(in the rows, 128 means zero)
Each path below is one point turned by a fixed rotation once a step. After each direction that follows a path, write how fast that rotation turns it, in deg/step (0 if it stays still).
Each turn is a multiple of 5 degrees from 10 to 175, or 0.
Each row of a path follows its step; steps can be skipped.
Path 1:
step 1: [133 125 132 129 123 123 141 107 134 123 127 129 123 131 116 124 121 136
 127 135 132 136 136 138 131 125 113 131 118 130 134 115 126]
step 2: [138 132 120 134 130 120 129 108 120 117 130 120 131 117 119 115 121 143
 125 124 127 133 127 129 126 124 130 120 120 124 126 117 134]
step 3: [136 129 119 123 136 114 133 121 119 130 140 123 131 126 120 124 124 140
 137 137 142 137 141 122 135 120 128 123 136 131 123 120 126]
step 4: [131 141 129 125 137 120 130 123 140 115 122 129 129 129 112 130 121 143
 124 137 141 124 135 122 136 123 129 125 123 141 129 121 128]
step 5: [143 127 115 114 130 122 131 122 127 127 123 116 131 134 111 131 114 142
 126 123 123 125 132 130 131 122 121 132 115 139 126 129 130]
step 6: [133 132 125 120 138 128 139 121 117 118 137 115 135 129 127 126 113 134
 123 125 141 118 129 119 136 123 123 135 127 126 118 128 142]
step 7: [125 135 129 129 138 123 125 126 120 123 130 123 134 128 110 131 121 133
 137 130 134 123 120 119 134 132 118 142 138 147 116 121 127]
step 8: [126 125 120 130 135 132 136 124 130 136 128 135 138 133 118 126 113 139
 126 130 131 112 118 123 132 116 131 136 121 147 127 130 127]
step 9: [127 119 125 132 128 133 137 116 130 127 131 121 127 139 124 125 112 135
 126 133 137 118 125 132 119 126 111 144 124 131 115 134 124]
step 10: [118 127 122 140 133 126 131 116 110 119 132 121 131 123 126 124 123 140
 130 135 130 112 117 135 119 134 123 135 127 133 126 123 136]
Speeds:
[130 128 126 126 126 130 130 124 130 127 126 129 126 132 126 130 128 127
 124 129 126 125 131 134 127 129 124 130 120 125 130 133 131] | 90
[131 127 129 129 128 128 133 128 128 126 123 132 130 127 125 128 127 130
 125 123 121 130 124 131 131 131 132 128 127 131 128 125 124] | 115
Path 2:
step 0: [125 131 129 136 128 131 130 131 138 132 131 118 139 126 121 134 136 126
 119 140 140 123 125 118 121 129 125 143 138 122 122 150 131]
step 1: [111 135 134 125 137 135 129 123 136 119 132 117 120 124 124 137 124 123
 140 130 120 118 124 125 129 143 140 128 120 120 129 136 140]
step 2: [120 121 149 123 122 120 120 130 123 125 123 119 139 131 134 116 132 128
 120 135 130 118 120 133 133 137 128 139 137 120 123 140 136]
step 3: [118 124 132 125 137 124 125 122 129 129 132 116 115 126 125 113 117 108
 133 143 124 128 120 121 115 135 127 122 120 127 122 130 125]
step 4: [129 133 129 125 117 133 116 142 135 124 125 112 142 127 128 116 114 129
 129 142 128 116 129 135 135 133 119 134 122 133 124 135 120]
step 5: [139 123 127 121 141 136 128 116 124 132 121 119 120 127 124 116 118 121
 134 135 135 115 130 122 120 134 128 140 121 128 145 131 133]
step 6: [127 136 129 124 116 135 132 138 137 139 125 120 138 130 128 121 134 125
 131 140 129 113 121 116 128 109 126 140 120 125 126 132 137]
step 7: [134 131 126 123 136 132 140 118 128 127 134 127 134 123 130 135 116 119
 134 136 123 126 123 122 131 139 117 136 117 110 132 137 142]
step 8: [113 124 131 135 131 131 131 134 127 128 132 121 131 135 134 133 127 127
 123 137 142 116 124 125 129 121 126 138 134 126 121 158 133]
step 9: [114 121 136 126 126 128 134 123 137 132 130 116 115 125 124 135 129 118
 133 126 119 118 122 127 129 151 130 129 112 125 130 137 131]
Speeds:
[122 130 126 131 126 129 130 127 132 127 130 125 126 127 124 127 130 122
 127 128 126 129 126 124 128 121 130 126 127 135 128 128 127] | 135
[124 132 132 129 125 123 126 125 126 124 125 127 129 131 127 128 130 126
 132 131 130 129 127 133 124 134 129 124 130 131 127 128 126] | 45
[125 129 128 122 129 124 129 128 129 127 130 132 130 124 129 134 130 128
 130 131 125 130 127 127 128 125 131 129 133 127 130 133 134] | 55
Path 3:
step 0: [136 123 136 125 136 143 124 131 138 135 127 133 138 116 131 124 138 137
 128 114 114 127 131 142 121 132 120 129 132 129 122 132 123]
step 1: [122 133 133 120 131 124 135 117 126 144 132 125 133 129 117 132 128 126
 131 140 133 147 137 125 116 135 134 122 122 128 140 126 138]
step 2: [132 116 139 114 121 125 118 137 123 110 127 136 119 118 124 124 133 129
 124 120 134 117 141 127 125 133 137 121 135 127 128 128 131]
step 3: [140 123 136 131 138 131 126 126 136 126 129 122 143 129 126 142 120 130
 128 133 117 136 129 123 129 125 135 126 107 118 123 135 120]
step 4: [129 135 129 119 131 123 123 127 135 141 112 122 130 136 135 118 140 135
 132 121 139 119 150 136 126 126 128 128 127 126 134 125 132]
step 6: [119 132 137 119 125 125 135 124 128 124 128 123 138 117 127 125 128 127
 113 123 121 125 143 141 125 128 125 128 117 134 110 140 137]
step 7: [130 127 131 126 143 140 132 128 137 134 134 139 125 121 126 122 144 140
 132 131 124 132 135 117 129 135 142 128 122 127 144 128 122]
step 8: [131 122 141 122 122 112 122 123 120 129 124 130 135 132 119 125 124 138
 138 123 138 126 125 136 114 131 132 115 116 133 122 119 131]
step 9: [129 128 139 114 131 137 130 142 140 127 116 135 130 126 123 139 122 123
 125 129 122 126 138 123 132 133 122 120 135 115 133 145 126]
step 10: [137 134 127 127 140 132 111 128 125 134 130 108 135 124 133 116 126 129
 120 129 125 134 134 134 123 128 144 120 117 130 132 123 134]
Speeds:
[123 128 125 127 128 132 126 129 126 129 129 126 124 130 127 128 128 132
 123 127 127 123 132 124 130 125 132 124 130 130 136 126 129] | 135
[133 131 129 127 134 126 128 131 130 125 129 132 129 130 124 130 132 125
 125 128 124 128 125 130 127 123 130 129 132 131 131 125 125] | 155
[126 134 125 126 127 126 129 125 122 124 130 124 135 132 127 126 128 126
 129 128 129 129 131 128 126 125 127 123 125 131 126 127 126] | 160
Path 4:
step 0: [135 134 130 134 120 125 128 124 138 124 137 129 128 127 135 129 134 108
 135 130 131 117 123 136 131 127 125 131 134 136 137 117 110]
step 1: [123 122 136 135 129 120 107 129 128 146 136 130 131 120 125 137 130 122
 142 132 129 132 118 131 130 130 129 131 133 123 119 124 126]
step 2: [124 120 134 135 121 143 125 123 129 135 152 123 118 128 122 128 127 126
 128 135 120 124 134 139 128 131 123 135 122 133 136 131 119]
step 3: [133 132 137 141 126 125 126 119 116 129 129 134 126 122 129 123 140 132
 140 132 117 132 120 143 136 133 124 115 130 131 130 119 125]
step 4: [127 131 119 137 122 134 130 127 139 140 130 124 128 123 123 141 126 129
 138 137 113 131 129 128 124 127 125 130 120 125 133 106 127]
step 5: [121 115 135 138 130 136 125 129 117 139 129 131 123 120 137 130 125 129
 118 131 112 135 133 134 125 141 133 121 130 123 130 124 138]
step 6: [132 129 119 128 139 139 131 112 121 120 130 127 124 130 122 131 136 131
 131 132 115 132 141 122 126 137 119 122 122 138 136 117 131]
step 8: [138 124 117 129 138 127 123 137 130 128 136 125 135 124 131 135 131 120
 120 131 121 135 141 116 111 136 133 129 135 128 133 122 134]
step 9: [125 109 135 116 144 133 127 123 127 124 125 125 120 121 142 128 133 121
 136 126 128 127 133 122 120 129 121 118 128 133 133 137 132]
step 10: [141 120 114 124 130 130 119 127 124 118 131 124 133 128 122 120 137 134
 136 140 130 120 124 117 117 117 133 125 139 133 137 127 125]
Speeds:
[129 129 126 127 131 126 130 127 133 131 131 123 131 129 120 130 131 131
 129 126 127 129 129 125 126 133 128 128 123 131 125 129 125] | 160
[128 123 121 128 126 130 125 124 131 125 125 126 132 126 126 130 127 127
 129 126 131 129 121 129 132 126 130 125 127 128 125 123 128] | 115
[132 128 128 123 130 129 124 130 124 128 128 128 131 128 131 131 126 122
 129 125 129 124 128 127 123 126 129 128 130 135 125 130 124] | 35
[132 130 126 126 125 127 131 126 127 123 127 133 127 125 123 125 128 131
 134 128 127 124 129 132 129 129 133 128 128 133 131 129 129] | 100
Path 5:
step 0: [129 121 126 121 125 129 129 119 124 117 130 126 143 119 123 121 145 130
 122 117 123 118 129 124 129 131 120 123 123 128 117 138 113]
step 1: [134 128 124 138 119 129 132 129 144 132 134 140 121 125 135 117 130 137
 132 127 128 113 141 129 126 122 132 126 126 137 134 132 110]
step 2: [126 128 135 129 112 121 133 125 131 142 120 137 129 125 131 137 133 121
 118 130 130 119 129 133 138 135 114 122 132 114 129 122 115]
step 3: [133 134 132 134 128 130 123 119 120 118 119 138 148 117 138 129 128 130
 130 121 127 126 128 121 129 123 118 113 127 134 122 136 115]
step 4: [130 126 136 131 119 113 138 122 142 120 128 132 122 115 133 109 132 121
 135 124 126 123 134 133 125 133 128 122 126 136 140 135 121]
step 6: [129 130 130 127 125 131 135 127 129 125 129 138 143 114 132 133 138 137
 125 115 130 122 136 132 139 124 127 118 147 136 121 134 122]
step 7: [133 126 141 137 116 127 127 120 137 133 119 126 126 119 133 109 134 122
 123 131 137 128 141 119 125 121 128 123 131 126 138 131 118]
step 8: [117 127 126 143 116 124 143 125 125 129 131 129 132 124 125 132 128 114
 135 136 127 123 130 133 126 128 112 117 129 122 116 133 114]
step 9: [128 124 122 123 125 122 131 128 138 117 131 145 146 112 131 132 136 130
 121 125 142 119 124 121 120 129 128 119 132 134 126 128 121]
step 10: [125 118 133 143 121 115 130 120 137 135 125 132 131 120 131 111 122 133
 127 119 142 129 139 133 141 126 128 133 125 133 129 126 119]
Speeds:
[124 124 132 127 124 133 133 128 127 132 128 128 123 132 133 131 127 127
 132 129 132 125 125 129 126 132 131 126 127 129 127 129 127] | 115
[126 131 126 126 123 130 124 127 129 122 129 134 131 131 129 130 129 127
 130 128 126 127 131 127 126 127 134 130 131 133 130 133 130] | 130
[131 126 130 120 125 128 125 129 131 125 126 126 127 126 124 126 132 123
 125 131 129 124 127 131 130 131 128 124 130 129 127 124 131] | 160
[123 125 122 124 130 126 130 128 132 126 135 125 129 128 128 126 126 128
 128 124 129 124 125 126 131 129 131 132 127 130 128 125 124] | 80
[128 127 126 128 131 128 126 131 132 132 132 138 126 129 128 132 133 131
 130 130 133 130 127 129 132 129 125 128 128 128 128 125 129] | 95
Path 6:
step 0: [110 131 123 138 120 120 126 124 129 126 134 136 115 115 135 133 125 128
 125 140 119 125 124 130 134 114 141 127 125 132 131 132 128]
step 1: [138 145 136 134 126 128 134 132 135 138 129 131 131 136 130 124 136 121
 128 128 130 115 128 108 134 121 129 130 117 130 130 136 139]
step 2: [128 117 125 128 129 132 109 132 135 135 121 134 122 134 121 123 121 133
 128 128 138 111 127 130 138 138 129 120 140 122 124 131 135]
step 3: [113 139 125 137 130 119 124 140 124 123 129 120 122 119 121 130 128 125
 125 138 113 116 122 136 120 123 121 126 133 131 128 134 122]
step 4: [132 140 145 136 123 130 139 128 123 129 134 134 133 137 135 126 131 117
 124 115 125 122 128 117 132 135 126 115 138 129 137 133 126]
step 6: [118 148 132 125 130 132 117 144 121 116 117 124 121 125 126 125 135 128
 129 132 128 136 119 134 125 133 121 130 119 131 128 128 115]
step 7: [141 121 143 116 130 131 140 132 121 116 128 130 126 131 127 129 129 130
 120 118 118 123 128 118 139 130 117 128 136 131 136 123 123]
step 8: [125 123 115 124 124 128 122 121 130 102 136 133 133 124 134 132 116 137
 129 126 132 128 126 123 120 127 134 116 128 119 125 120 131]
step 9: [121 138 128 121 128 137 134 134 122 125 123 139 119 131 130 136 139 123
 136 138 133 135 120 119 119 120 130 134 120 138 114 124 119]
step 10: [144 122 145 121 124 122 131 117 133 125 129 135 118 130 126 129 129 138
 123 128 126 125 121 123 140 143 124 140 125 129 122 128 134]
Speeds:
[126 131 126 122 128 129 126 129 130 132 122 129 125 130 124 129 126 128
 129 131 130 130 129 127 120 128 131 127 133 124 127 125 129] | 110
[126 127 127 128 126 128 129 132 126 122 126 134 134 131 126 132 132 130
 128 126 125 134 125 127 128 131 124 130 129 124 127 125 129] | 25
Path 7:
step 0: [139 134 125 121 128 136 132 132 117 112 120 132 129 128 124 117 113 113
 137 139 119 136 135 130 132 134 144 136 133 130 145 123 117]
step 1: [148 126 132 143 112 119 133 131 128 124 136 125 141 138 125 122 120 133
 133 134 133 134 130 119 120 132 115 132 140 138 111 132 135]
step 2: [139 140 126 125 141 121 112 127 120 143 121 120 126 132 130 148 126 121
 128 129 130 148 117 129 123 142 127 127 127 114 124 133 125]
step 3: [134 126 125 130 136 127 141 128 108 108 120 130 134 118 127 125 128 124
 139 132 124 131 129 128 131 139 135 125 113 135 142 140 145]
step 4: [140 123 123 152 120 135 116 123 145 117 128 128 130 128 111 125 120 129
 120 133 122 141 124 124 122 123 127 141 131 130 123 142 131]
step 5: [139 133 133 125 126 119 124 117 125 138 124 133 131 136 145 132 129 134
 119 131 117 153 128 143 140 142 138 127 135 126 127 126 128]
step 7: [137 125 118 134 143 141 119 126 124 125 121 124 130 116 116 122 121 137
 126 141 125 136 114 116 137 124 128 139 143 131 127 136 114]
step 8: [142 114 140 115 126 122 134 126 131 124 121 144 143 144 127 133 141 131
 133 129 130 144 133 133 140 136 123 136 137 129 130 133 134]
step 9: [127 142 134 146 129 126 136 110 127 132 107 134 130 135 123 139 121 114
 139 126 121 132 125 123 110 129 125 130 122 129 123 126 121]
step 10: [142 129 121 130 126 136 137 121 113 137 140 123 123 118 127 134 117 140
 140 145 116 133 121 121 140 130 125 133 132 129 145 135 127]
Speeds:
[126 130 130 125 124 132 128 131 122 126 131 134 128 128 130 129 133 130
 131 127 125 129 130 126 128 128 131 131 130 131 125 128 134] | 145
[127 125 126 126 127 131 127 130 136 126 124 128 127 129 127 122 131 128
 130 133 129 131 128 126 125 133 130 130 129 129 130 123 132] | 95
[126 129 125 124 129 127 126 127 127 133 125 131 133 135 126 131 130 130
 125 129 130 129 132 127 127 131 132 124 123 127 127 129 127] | 115
[127 123 128 129 125 127 133 126 123 128 127 125 131 127 134 126 128 132
 126 131 128 127 129 125 133 132 126 124 129 128 130 129 130] | 155
[131 129 124 129 132 126 131 127 130 124 128 130 127 132 133 127 128 127
 130 125 133 127 134 130 130 126 124 130 125 135 130 128 131] | 140
